In the rows, 128 means zero.
Y: rows in a few groups, each row roughly a mix of its group's directions:
Y (156 x 12):
[[118  88 120 140 106 125 137  68 154 140 125 150]
 [131 116 164 104 156 100 105 109 172 145 144 147]
 [ 90 124 149 107 148 109 166 155 138 124 173 131]
 [111 135 146 174 113 150 104 120  87  90 134 120]
 [122 167 113 114 174 104 156  89 147 131 120 132]
 [112 143 138  84 131 136  89 166 149 119 158 146]
 [108 120 175 108 116 148 111 111 140 178 146 144]
 [104 124 118 110 129 118 128  93 151 141 102  67]
 [145 179 103 109 133 124 156 171 133 132 129 100]
 [116 113 181 148 125 105  93 108 118  94 148 133]
 [156 115 125  92 120 112 113 146 141  81 163 103]
 [141 115 113  88 161 103 175 144 153 131 147 135]
 [125 156 103 144 111 156 144 163  81 108 119 105]
 [156 129 119 109 125 132 125  90 128 128  62 108]
 [ 78 135 126 171 122  96 124 100 127 151 118 150]
 [154 128 169 100 122 143 117 102 141 159  96  96]
 [121 114 167 145 122 109 118 151 153 186 107 129]
 [141 144 116 129 106 165 100  69 130 152 118 127]
 [120 117 157 148 136  82  91 156 163 146 120 135]
 [149 102 102 142 121 148 113 103 112 159 161  86]
 [113 110  97 132 102 168 172 118 105 103 110 140]
 [115 111 140 149 126 152  72 105 127 148  98 155]
 [107 142  95 101 109 180 159 134 126 115 122 154]
 [112 142 177 143 136 148 141 139 124 171  87 122]
 [123 129  92 168 129 171 145  87 145 136 127 145]
 [117 104 126 149 109 124 114  61 159 134 131 141]
 [150 165 151  84 152 110 113 138 118 141 169 124]
 [112  99 150 125 101 151 101 161  98 121 170 119]
 [141 149 140 175 127 149 136 137 116 112 163 174]
 [117 149 137  85 123 141  89 167 148 120 155 148]
 [141 118 119 135 133 159 139 175 136 111 180 153]
 [127 140 135 163 148 122 105 110 170 175 135 103]
 [127 163 153 130 148 121  91 139 186 139 133 128]
 [161  99 121 136 141 112  82 143  82 140 114 116]
 [151 160 102 138 171 108 110  92 130 135  94 127]
 [128  80 119 132 115  90 142 142  77 117 130 143]
 [151 117 154 113 130 159 131 148 132 167  77 145]
 [138 106 140 163 105  93 105 172 106 100 131 125]
 [114  81 123 174 117 104 151 123 104  97 126 140]
 [152 153 104 142 155  92 134 100 132 129  78 134]
 [110 112 150 120 131  73 139 144  93 118 167 128]
 [100 153 145  88 144 134 101 152 139 107 167 149]
 [133 145 112 123 153 128  97  84  77 135 102 127]
 [126 180 145 117 122 135 139 148 156 100 119 172]
 [128 176 114 112 151 105 139  82 142 139 158 117]
 [137 149 112 114 124 177 143  93 172 139 107 129]
 [114  74 120 132 135 122 124 117  90 159 143  92]
 [106 119 164 105 120 149 114 116 135 183 154 148]
 [135 180 153 127 136 151 110 131 182 138 136 123]
 [164 100 126 134  92 109  95 146 114 157 158 111]
 [104 103 154 110  79 161 145 136 129 125 164 129]
 [123 102 158 103 158 108 155 150 111  95 162 140]
 [114 107 156 167 114 126 107 101  99  85 145 124]
 [127  66 121 124 112 118 158  83 135 133 137 135]
 [137 136 150 122 121  96 112  93 126 159  76 104]
 [123 107 186 132 146 137 113 122  99 111 166 109]
 [142 138  94  93 150 136 158 164 143 164 108 137]
 [132  99 147  98 159 105 109 110 170 152 134 156]
 [168 109 115 149 113 150 141  98 108 148 125  81]
 [109 136 103 105 133  94 125 130 107  86 170 104]
 [141 178  90 114 134 122 154 164 151 143 112 124]
 [159  89 129 131  90 111 115 171 119 146 150 114]
 [ 89 109 110  74 124 138 120  88 135 135 118 113]
 [134 121 107 110 125 135 100 118 162 179  91 149]
 [118  99 161 112 127 117 120 188 157 150 135 125]
 [124 114 143 127 112 122 170 169 179 114 150 128]
 [119 118 101 119 111 169 147 128 107 131 188 129]
 [123 111 110  95 110 159 171 131  84 104 135 132]
 [111 132 163 158 119 155  75  98 112 120 137 122]
 [130 119 145 148  89  86 136 158 136  96 163 121]
 [ 88  93 108 131 116 143 120 121 160 146 152 171]
 [102 124 149 124 140  87  87 165 154 139 126 152]
 [113  90  98 114 117 131 160 123  72 113 131 137]
 [114 129 144 138 110  88 128 163 109  99 177 118]
 [ 79 133 101 180 132 112 139 127 126 138 139 159]
 [142 180 140 124 126 136 147 133 164  89 112 157]
 [110 172 119 126 171 132 141  84 144 114 106 138]
 [122 125 181 132 122  90  95 107 140 102 155 127]
 [ 79 106 143 152 117 133 123 118 165 166 122 154]
 [174 164 126 159 141 162 150 121 106 104 131 119]
 [123 112 160 143 108 119  95  72 145 126 152 115]
 [144 144 167 150 145  91 120 126 157 125  81 117]
 [118 156 161 149 140 138  62 131 129 131 113 141]
 [119 123 133 122  78 192 136 122 149 126 123 132]
 [122 101 166 148 121 141  88 143  81 127 106 130]
 [123 133 106  83 109 147 157 147  88 115 142 158]
 [ 96 139 152 110 143 103  85 163 152 125 135 156]
 [143  94  95 139 121 150 148  98  99 153 131  90]
 [103 126 154 123 118  82 110 106 137 146  84 102]
 [126 144 143 116 164 136 139 183  94  99 143 128]
 [131  70 110 108 123 112 166 101 144 143 125 148]
 [121  98 141 145  75 163 122 171 131 123 126 135]
 [128 129 109 112 129 101 123 144 121  83 186 110]
 [134 140 112 103 155 132  98 166 141 157  90 155]
 [133  83 106 135 130 128 116 108  95 163 148  89]
 [115 134 141 130 181 140 105 145 151 101 170 111]
 [174 150 121 151 117 159 118 100 152 149 127  93]
 [118 161 178 158 130  91 125 134 114 133 151 101]
 [100 138 137 121  98 118 122 149  92 115 185 117]
 [ 89 142 150 173 136 147 144 129 128 171 113 147]
 [127 114 169 107 158 126 129 174  90 109 144 129]
 [132 130 157 149 100 111  88  85 157 152 119 118]
 [138 154 138 203 137 130 147 143 126 140 138 135]
 [118 112 144 134 132  74 129 167  93 111 156 124]
 [125  97  81 135 108 130 135  88 151 146 102 153]
 [ 88 143 134 138 123  93 121  79 122 133  98 100]
 [148 129 112 130 143 168 131 105 166 138  75 136]
 [160 148 102 123 132 149  87  83 120 155 122 112]
 [145 119 144 159 149  91 106 118 156 168 130  95]
 [113 110 137 138 137  88 114 169  73 125 139 131]
 [116 113 176 154 119 110  87 102 118  97 143 131]
 [168  94 131 139 104  74 123 152 132 139 142 119]
 [137 164 114 130 170 104 139  80 152 125 106 133]
 [ 98 120 149 118 123 133 173 166 164 110 155 134]
 [154 130 109 147 113 148  80 101  99 143  93 125]
 [109 115  93 125 120 171 167 102  94 111 139 127]
 [100 123 145 124 127 137 170 169 173 117 151 137]
 [105 142  92 146 127 149 138  61 123 127 133 126]
 [170 145 140 157 143 151 149 179 120 111 143 126]
 [102 106 150 116  83 158 134 151 125 129 173 127]
 [158 102 106  73 131 142 126 162 130  97 127 126]
 [165 164 159 134 131 112 100 138 173 143 110 118]
 [ 96 138  93 105 134 102 125 114  94 111 174 122]
 [114  84 142 143 123 126  93  82 140 133 117 162]
 [104 162 119 129 189 122 142 116 127 112  96 140]
 [157 125 107 146 115 161 168  89 106 128 119 100]
 [109 141 156 157 111  75 105 112 130 118 163 133]
 [150  82 128 160 128  81 117 120 110 141 110 104]
 [145  93 101 150 136 122 149  86 100 135 116  91]
 [133 111 148 140  84  88 150 153 149 109 162 125]
 [138 150 130 135  98  95 152 104 178 123 160 124]
 [127 112 105 124 105 165 174 115  97  96 106 131]
 [144  91  89 106 124 100 164 132 146 146 102 145]
 [ 91 132 147 105 147  92 127 164 141 109 121 167]
 [146 125 165 118 133 149 134 149 129 169  73 127]
 [ 77 124 153 141 117  86 112 104 145 142 103 118]
 [133 136 177 147 117 158 119 116 140 156 168 156]
 [148 151  82 109 130 105 152 165 147 143  97 127]
 [123  99 149 153 100  97 102  78 147 128 119 140]
 [102  76 121 119 127 145 145 122  85 148 140  98]
 [117 108 175 149 123 106  93 116 105  88 144 129]
 [ 96 159 123 138 179 124 122 121 101 101  96 141]
 [116  91 151 150 114 110  96  81 144 127 118 155]
 [152 114 132 173 119 113 138 110 134 154  76 108]
 [ 98 157 130  82 135 136 112 154 136 100 137 167]
 [119 143 133 128 158 154 121 183  86 109 118 143]
 [149 128 193 103 123 159 120 142 140 147 143 121]
 [ 68 107 147 135 115  94 112 125 161 140 130 124]
 [120 167 126 133 166 168 126 174 105 127 122 138]
 [ 97 130 150 116 141  94  87 166 152 128 131 157]
 [156 146 136 185 141 128 146 175 124 139 138 134]
 [108 162 111 106 123 186 148 122 137 112 155 144]
 [137 164 162 122 145 115  89 143 178 138 125 124]
 [107 147 135 114 172 100 165 127 165 125 157 131]
 [124 150 117  80 114 153 150 144  95 103 135 162]
 [138 157 120 113 135 117 184 152 126 110 160  98]]
one row of each group, then the others: which group is each in?
[116 163 159 107 111 139 112 172 144 115 136 167]
U
[119 101 144 122 147  98 159 189 129 110 136 129]
D
[102 140 134 177 127 132 137  96 128 162  91 150]
W
[121 126  97 130 137 161 162 168  83 111 118 135]
X

[156 159 110  97 130 173 143 102 115 119 154 106]
U
[138 116 175  85 118 136 107 138 136 157 167 130]
W
[ 95 136 125  81 141 143 118 151 137 107 174 147]
U
[148 145 108 157 128 171 140  81 116 137 113 156]
W
[119 146 103 118 123 132 126  62 110  90 128 120]
W
[103 105 165 133 118 100 113 149 164 166 106 120]
W
[129 159 164 132 155 138  86 165 103 115 138 114]
X
[154 122 113 137 149 159 111 105 152 149  73 137]
D
[153 114  81 123 119 133 123  85 135 116  85 145]
W
[132  95 144 162  98 127 116 178 121  99 108 134]
D
[126 109 105 160 105 174 157  98 117 133 102 110]
U
[135 164 125 114 152 126 166 173 114 105 152 107]
X
[112  94 133  82 128 120 133 148  77 106 143 131]
U
[116 106 163 162 112 123 123 102  97  88 153 115]
X
